In the data rows, the value 128 means zero.
Some points, each followed by its number:
[135 137 140 156  94  94 158 113  91 108 117 153 120 178 111 153] 0
[190 187  92  88 210 194  92 164 103  93 168 160 121 135  89 151] 1
[104  93 148 153 138 193 116 113 178  98  93 130 201  93 180 180] 2
[161 115 106  88 120 122 110 150 123 139 195 210 161 142  89 192] 3
[142 138  92 159  91 197 188  93  95 128  88 163 143 151 173 194] 4
[ 90  93 107  88 112 104  92  99 127 119 170 152  89  85  89  85] 5
[106 119 126 121 102 134 174 115 152 116  88 150 118 109 147  89] 6
[ 90  93  92 125  91 120  92  93 168 113  88 149  89  85 204  85] 7
[172 187 123 147 209  94  92 164  91 153  99  90 166 142  89 174] 8
[102 120 132 147  92 205 171 139 162 213 133 109 207  85 108 181] 9
[ 90  98 188 134  91  94 212 190 180  93 132 139  89  85  89 166] 10
[167  93 112  98 120  94 113 179  91 127 179 190 140 170 115 175] 11
[ 98 236 172 146  91 215 179  93 136  93  88 113 152  85 176 165] 12
[128 118 162 150  91  94 192 148  91  93 139 124 218 136  89 204] 13
[105  93 110  99 125  99  92  93 140 108 154 172  89 102 113  85] 14
[ 99  93 104 130 107 118 179 160 122  98  90 140 125 135 197 113] 15
[108 103 112 153 180 120  92 124 137 100 116 153 100 100  89  85] 16
[ 90 121  95 153 193 230  92 145 181 103 120 107 163  85 139 242] 17
[110  93 187  88  91  94 212 106  91 169 205  90 128 159  89 110] 18
[173  97 139 103 121 188 117 119  91 201 130 113 147 167  89 118] 19
[ 90  93 116 141 158 125  92  96 187  94  88 107  95  85 171  88] 20
[174  93 150 135 173  94  92 137  91 114  88 191 190 178 201 177] 21
[ 94 108 129 170 181 206 109 132 184  97  89 120 169  85 148 246] 22
[ 90 138 197  88  91 110 214 116 153 178 227  90  89  85  89  85] 23
[184  93  92  88 103  94  92  93  91 230 168  90  89 155 111  85] 24
[153  93 154 160 105 179 163 123  91  94  88 109 127 131 180 120] 25
[101  93  93 158  95  94 176 107  91  93  88  90  93 150 137  85] 26
[104 206 158 140 202  94 125 111 147  93  88 102 106 102 208 120] 27
[142 105 153 147 110  94  92 141  91 232 133  90  91 157  89  85] 28
[ 90  93 116  88 101 100  92  93 156  93 177 171  89  85  89  85] 29
Which three points above are nearest to each new point? Their numbers follow each, nearest first.
[130 153 156 155  91  94 180 120  91 113 127 175 130 180  89 177] 0 13 11
[132 153  92 152 135 136  92 149 102 111  88  90 213 143 150 144] 8 2 25
[ 90  97 106 123 176 117 100 112 166 171  98  90  89  85 174 129] 20 7 16
[116  93 196 119  91 104 195 241  91 103 155 164  89 152  89  85] 10 0 18
[160  93  99 108 100 113 114  93 102 194 147 103  98 137 131  85] 24 28 19
[147 135 161  99  91  94 163 107  91 128 183 157 107 178  89 153] 0 18 11
[108 116 148 105 100 113 150 192 139 208 137 117  89 104 106 121] 28 6 23
[176  93  92 124 130 222  92 122  91 206 132  90 198 136 115 139] 19 9 24
[ 90 106 119 157 174 129  92 131 153 100 115 154  95  85  89  85] 16 14 20
[151 106 159 143 106 209 162 133  91 101 111 118 122 127 156 124] 25 6 4
[177 195  92 101 172 124 118 119 122 128 159 156 102 148 103  94] 1 16 14
[149 181  92 155 211  94  92 106  91 131 120 172  89 136  89  85] 16 8 14
[186  93 125 108 132 221  92 128  91 235 111  90 167 163  89 109] 19 28 24
[173  93 164 169 146  94  92 171  91 104  88 165 166 151 188 154] 21 25 0
[141 214  92 138 211  94  92 108 104  93  88  90  89 155 195  85] 27 20 8
[128 140 139 144  91  94 184 115 119 108 117 178 119 155 119 153] 0 6 15
[152 110 103 161  98  94  92 101 107 101  88 118 146 152 153 181] 0 21 25
[ 90 142 172  88 120 131 182 129 151 170 212  90 105  85  89  87] 23 18 5
[164 212 101 186 118  94  92 130  91 106 147 183  89 169  89  85] 0 16 14
[116 170 166 106  91  94 166  99  91 117 131 160 115 170  89  85] 0 6 18
[ 90  93 124 139 165 130  92  97 196  93  88  90  98  85 169  85] 20 7 16
[ 98  93 209  88  91  94 210 110  91 148 200  90 115 165  89  85] 18 23 0
[ 90  95 139 140 138 176 121 108 199 103  93 140 199  85 170 168] 2 22 17
[ 90 172 147  88  91  94 174 188 208 211 227  90  89  85  90  85] 23 18 10
[190 230  92  88 201  94  92 125  91 118 184 151  89 169  89  96] 1 8 16
[ 90  93 156 127 162 164  92 105 189 152  88  90 192  85 179 153] 2 22 20
